(in the rows, 128 means zero)
One turn moves each row of this set onto another row. After a few examples, where does it send each row asked below?
J804: [157 114 121  77 161 120 117 111 146 125 136 161 132 136 139 130 142 126
 144 104  91 159]
J107: [133 109 145 142 118 111 120 145 174 125 150 105  99 150 113 140 140  96
 118 128 106 140]
J49: [121 140 144 142  89  85 116 116 163 110 149 132 123 127 138 166 118 134
 115 102 109 130]
J370: [144 124 118  61 113 117 105 119 164 111 151 168 141 120 103 102 124 148
 115  96 104 152]
J134: [134 115 109  73 109 116 115 154 155 100 131 163 127 125  80 143 132 138
 139 101 107 107]
J259: [123 132 125 102 133 102 102 125 151 113 153 142 106 135 178 121 108 127
 132 125 102 119]
J42: [152 112 129  68 109 127  99 132 154  95 141 160 116 119  78 120 118 136
 121  96 111 112]
J235: [160 116 131 143 100  80  85 122 139 100 148 158 124 151 139 140 103 117
 118 106 106 151]
J362: [173 121 119 109 106 112  92 108 145 138 150 155 165 131 107 124 125 100
  95 137 120 135]
J867: [160 116 125  89 155 123 109 122 141 105 113 151 111 115 122 163 143 129
 148  90 114 117]
J606: [141 128  95  88 141 103  82 123 165  93 130 136 133 114  83 153 147  91
 119  87 122 143]
J549: [119 127 139 105 125 124 106 139 162  89 167 127  98 131 164 130 102 122
 127 127  91 128]
J15: [143 115 138  82 135 152 140 127 155 112 132 166 121 112 132 167 138 106
 145  94 100 125]
J250: [139 109 106  67 102 122 124 144 159 109 144 190 144 116  98 134 117 123
 128  99  97 125]
J74: [118 131 100  73 123 129 118 127 167 115 148 146 123 117  90 146 168  73
 113 107 111 137]
J604: [143 133 103 118 101 116 111 142 156 117 148 131 153 122  91 158 160 113
  96 150 108 145]
J807: [126 126  96  67 110 108 123 144 165 111 146 171 148 119 101 127 140 147
 125 105  95 151]
J581: [165  82 130 142 129  91 107 130 159 126 149 138 108 132 118 144 102  83
 102 119 100 131]
J652: [175 111 130 112 104 126  91 116 151 111 160 140 150 115  86 138 118  97
  83 138 110 134]
J209: [138 113 116 110 139 101  91 141 145  83 156 135  91 120 158 139 100 126
 119 127  92 120]
J321: [139 114 122 157 121  90 112 151 178 122 129 129 130 140 129 163 126  99
 130 107 115 148]
J257: [168 106 138  83 156 138 104 119 147  82 138 138 100 108 111 151 135 128
 123  97  95 148]
J839: [153 112 145 133 120 102 112 107 165 153 147 134 105 136 138 119 125  92
  97 115 122 129]
J938: [146 108 108  77 150 130 140 132 144 114 145 165 112 112 130 157 157 117
 126 116  80 152]
J812: [142 114 118  75 137 116  95 109 177  96 158 131 137 112  79 142 120  82
 113  92  99 151]
J291: [128 130 124 117 129 107  92 144 153  92 139 145 111 131 173 143 100 122
 141 112 109 115]
J519: [129 127 107 108 129 111 101 147 144  93 155 154  94 124 176 130 122 120
 114 131  97 136]
J409: [134 129 117 134  99  74 110 122 128 126 144 148 100 150 136 144 144 128
 112 126 110 117]
J914: [133 133 113  79 124 123 101 106 168 117 134 155 139 109  98 148 139  74
 117  81 132 119]
J256: [138 125 115 148 119 100 111 141 169 127 137 131 102 130 139 139 162 106
  95 118 121 163]
J702: [124 128 113  74 141 108 104 114 176 121 149 125 150 144  87 133 138  87
 142 102 102 147]
J817: [131 111 127 134 101  79 122 132 147 102 171 128 105 140 120 157 118 124
 104 134  76 146]
J143: [115 129 127 107 119 119 117 140 162  94 158 147 104 109 174 149 104 117
 118 118  95 118]
J517: [136 141 131 116 103 118 108 127 169 125 149 110 164 137  89 150 146 121
 115 142 114 138]
J110: [133 121 157 130  82 109 120 121 148 121 165 152 118 162 138 134 109 101
 126 119  99 132]
J206: [145 122 136 137  79 114 105 127 141  92 162 161  93 126 138 145 129 107
  85 113 108 145]
J449: [147 109 134 143 111 103 122 121 182 130 151 149 121 104 143 153 113  88
  86 102 111 148]
J452: [153 135 108 125 111 103  91 137 151 119 129 125 160 134  87 159 149 120
 118 137 125 126]
J950: [141 114  95  67 141 110 103 111 153 129 151 155 131 135  93 121 146  71
 116 111 104 140]
J559: [135 131 127  66 115 118 102 130 165  99 144 138 124 124  82 115 138 159
 123 100 109 135]
J832: [143 123 150  76 154 132 125 105 168 110 146 124 126 120 122 144 133 137
 141  98  89 154]
J337: [160 124 136 112  91 131 108 114 160 128 151 154 169 116 102 149 116  90
  99 127 120 120]

J914 moves to J606
J337 moves to J452
And these:
J49 moves to J235
J143 moves to J291
J134 moves to J42
J15 moves to J867
J449 moves to J321

